Each path is a new rotation, seen through one point. The rows after it are directions, each followed by how far the rotation turns it, in degrees a step (0 if it stays put).
Each turn is a multiple of 5 degrees from 10 to 175, or 0.
Each row of a path follows its step; steps can be skipped.
Rotation 1:
step 0: [ 16  15  29  37 -25  24  46  15  13  -6  10 -26 -17   1   7  -5  -1 -31
 -34 -36  14 -16  -3  -4 -13 -31   1   5  16  13  -4 -12 -33 -16  30 -10
  13   8  -9 -22  21  14 -25  -1]
step 1: [  7  13 -40  -8   4  38   3   8 -27   2 -23   4 -19 -14  -7  24  27  -7
 -36  -8  14 -13 -38 -25 -12 -19  32  12 -29  14  12 -22 -23 -10  -3  -9
 -38  -7 -28 -23 -10  11 -23  -2]
step 2: [ 13  33 -14  17   4  27 -11  13  22 -23 -31 -18  28  40   5  49  11   1
 -10 -36 -11  13   5 -19   4 -37  -1 -27 -34 -10 -34  -5 -17   2  12  -5
  11   3 -17  15   5   6 -10  10]
step 3: [ 12  21 -32  14 -36   4  32 -11  -6 -28  10   8   7   1  -4   7   3   8
 -44 -23   8 -10 -28  -8  -6 -15  19 -26  40  12 -15  14 -23 -40  -4 -23
  27 -16   1   9  13  31 -23  -4]
step 5: [ -5  28  -3  17  14  17  -6  31   7 -44 -23 -35 -22  19  -3 -22  27  15
 -19   5   8  -6 -22 -13 -15 -21  17 -32 -21  -1 -16 -21 -43   0  12   4
  30   2 -10   5  36  -6  18   4]
step 6: [ -2   5 -46  22   0  23   9   1  19  -8  -6  11  42  -4 -34  23   8  25
 -36   4  23   9 -31  -8 -10 -25  21 -31  10  10  27 -11  -4 -11 -17  -6
   5  25  28 -15  21  25   5 -10]
step 7: [-18   1  13  45 -26  45 -17  28 -11  -3   1 -13  17  -1  -2  18  36  12
   0  -4   3 -15 -21  12  24 -21 -22   6   9 -17 -19 -25 -21 -15  12 -15
  19  12   7  17 -18  47  -1 -14]
step 9: [  1 -28  -5  14  43  20  30  26  28 -23 -19   4  11 -11 -21  30  29 -22
 -30  10  34  10 -11 -26   5 -36 -18 -27  -3  -2   4  -8 -26  -5  10 -14
 -19  10  22 -21 -15   5  -4 -15]
step 10: [  2  18  18  12 -19  28  11  53  -3   3  -9  24  22   9  12  -3  41 -32
 -40 -31  -4  -3 -24  -5   2  -9  21  -1 -14 -16  -2 -18  -6   3   9 -11
  21 -10  10  -1  14  49  12  17]
step 11: [ 18 -24 -39  28   4  35  30 -17 -26  -5   3 -13  34   6  13  26  38  -6
 -21 -24   1 -10 -47  25 -26 -21  11   6 -14  11 -26   9  -9  -3  -8  10
   2 -15  14  -2 -12 -12  -9   6]
step 12: [  5   0   4  -5  -3   9  -9  41  -5 -29 -22  -1  10 -11   0  13  26  -6
 -22  -5  26   5 -29 -31   0 -39 -15 -32  11 -37 -46   4  -2 -10   2 -17
  -4 -20  10  30 -17 -25 -29 -23]
[ -7  -4  -8  11  -7  -3  -3   0   6  -3   0   5  -8  -4   0  -2   4  -5
   0   0  -4   1   0   1  -5  -1  -3   4   7 -14   5   2   7  -6   5   0
   0   6  -3  -7  -1   5  -7  19] | 110
[ -5  -3   1  -1   1  -6  -1  -3   3  -7   4   8  -1   4 -11  -3   4  10
  -5  -3  -2   0   3   3  -6  -9  10   1   0   5  -4  -6   8   0   2  -3
   2 -14  -5  17  -2  -7  -3   7] | 40
[  2   7  11   8   4   4  -3  12  -7   4  -3  -2  -8   6  -2   7  -8  -1
  -6  -6  -4  -7   7  -1   5   1  -9   0   3 -12   1  -1   3   3   0   1
   8  -4   1   9   9  -4   7   6] | 140
[  1  15  -6   1  -4   0  -4  -9   2  -1  -2  -7  -9   5  -3   7 -11   7
   1  -3  -3  -1   8  -8   1   0   3   1   2   8   3  -4  -6  -6   3  -3
  -4   3 -16  -1   4   7  -8  -3] | 20
[ 1  2  1 -5  8  6  2 -7 14 -8 -1  9  5 -6  8 -2 -8 -5 -5 -2  2  5  6 -5
 -2 -5 -1 -7 14 -6  5 -4  1  6 -7  0 10  4  1  5  1  2 -4 -6] | 110
[  5  -1   5  -6   0   4  -4   7   3   6  10  14  -1 -14   1   0   3   3
  -3  -6  -1  -6   1  13   1   3  -6   2  -8   2   6  -6  -3 -14  -2  -6
   2   1  -8   0   3   5  -2  -4] | 115
Rotation 2:
step 0: [  0   4   1   2   8  -1  -9 -15 -19 -14  26 -36 -32  -8  41 -17 -15   7
   8  34  -7 -14  15  -5 -17  -9   0  18  10  -7   9  24  -3 -15  -6   7
 -48  13   4 -17   6  37  -9 -29]
step 1: [-29 -25  25 -27 -13  13  14   4 -22  -3  25 -16  -7  25 -17 -15 -20  13
 -23  -2   1  11  18 -22  13 -10 -24   3 -23   7 -26  29  -9  -3 -28  18
 -33  34 -14 -12  11  -6 -22   3]
step 2: [-20  -6  23 -25 -13   3  -3  -5 -17   2   2  -6  16  39  14  12   0 -14
   6 -13 -14 -19  12  22   9 -26  -2 -30   3 -33   1 -13   6  18 -40  22
  30  20  30 -19  31  -5 -10  19]
step 3: [-23 -14  -7   7  -3  -9 -30   4   2  -4  16  11 -27 -17   9  24 -12   2
   8  20 -23 -22   2  24 -20 -40 -18  -8  -2   8  -5 -11  -4  20  21 -13
  20 -14  33 -48   8  -1 -36   5]
step 4: [ 16  -1  -3  15 -30  -4 -58  24  17 -13  15  -4 -45  13  14  -1 -11  11
  -4 -17  -9  17   6  13   7  10 -15   2 -44  33  14   1 -17  11  11  15
 -14  -4 -11 -20   4  -8  -4  31]
step 5: [ 22   9   8  21  -1   8 -13 -34  11  10  11   0 -11   2   0  24 -20  -4
   0 -21  32  49   9  18   0   3  -8 -20 -20 -13  40  29  -4  31 -38 -10
   4  25   1  -4   1  14  -3  14]
step 7: [-34  37  22 -33  13  21 -55  12 -34  18  -6 -10  -9 -20   1  -8  -4  -7
 -21 -10  -9   2   5 -13   1   5  -8   1 -19  11  -5  -4  23  -3  17 -20
  23  10  -8 -12 -17  -5  34   3]
step 8: [ 14  24  35   5   8   8 -29  13   1  -7 -19 -15  -8   9  18 -42 -23 -42
   9   4 -16  18 -14 -14   9  19  -6  10   7 -16  -9  30  -6   6 -27 -27
  23 -19  31 -16 -11  14  -4  -3]
step 9: [ 10  -3  23  -9   8  -7   5   8  16 -43   7 -10   3  -3 -18   3 -37   5
 -22  -1 -21   6 -48 -19 -19 -12   5  26  -8  13 -16  -9 -28  31 -21 -19
  16  13   6  20   2  30 -22  -9]
step 11: [  3  10   7   3  51 -23 -10 -12   0  19  -8   7   6  14  20  35 -11  22
  14  -6   8  -2  18 -35  31  -5   0   1  -7  20  25  15 -14 -11   4 -13
  15 -27  54  -6 -14  -9  -1  -6]
step 12: [ 39  24  36   6  17 -19   4  35   5  -1  39 -29 -10  10  -2  17   2  11
  23 -32 -11  -5  15  -7  -3 -26 -12  17  27  29   7  -3  -8  -5   4   2
  -5 -12  -5  -4 -39   7   5 -22]
[ -2   3  -3   7  -6   6  10   4   8  -9   7  -7  -2  -1  13  -6  -4  -8
  -1   1   2   6  -7  -2   1  -5   6   6   5   9   5   6  -5   0   6   0
   0   2  -3 -10  -4   4   7  10] | 85
[-10   2  -2   9   9  -2  -4   1  -3   2   6   6  -3   1   5   0  -5  -2
   8  10   0  -6   6   2  -4   9   7   7  -9   1  -2  -4   7  -8   1   6
   8   2   0   1 -14   0  -6   7] | 95
[ -1   5  -4   5  10  -4  -1  -8   4   3   2   1   1   4  -2   1  -3   4
   0   5   1   8  -2  -4   1   8   1  -6  -3   0   4 -11  -9  -4   5  -4
 -19   9   1   1   8  11  -1   7] | 70
[  3 -11  -5  -5   5   0  -9  -5   1   3   1  -3   0   8  -5   6   7 -11
   8  -2   1  -4 -12  -2   4 -11  -5   4   1   0   0   3 -12  -3   6  11
   1   5   4   1  -7  -2  -5   5] | 45
[ -6  -1   5   5  -2  -1 -12   4  -2  -3 -17   9   3   4 -10   7  -2  -4
   5   1  -2   4  -3  -3  -4   7   3   5   5   1   5   7   2  13   5  -2
   1   4  -7  -5  -1   8   7   2] | 25
[  5  -1   1  -3   7 -12  -1   0   3  -9   3   5  -9 -11  -1   3  -1   0
  -6   2  -5  -3   8   9  -5  -9   4   7   9  -2 -15   3  -2   4   6  -1
  -6   9   0   4  -3   0   6   2] | 120
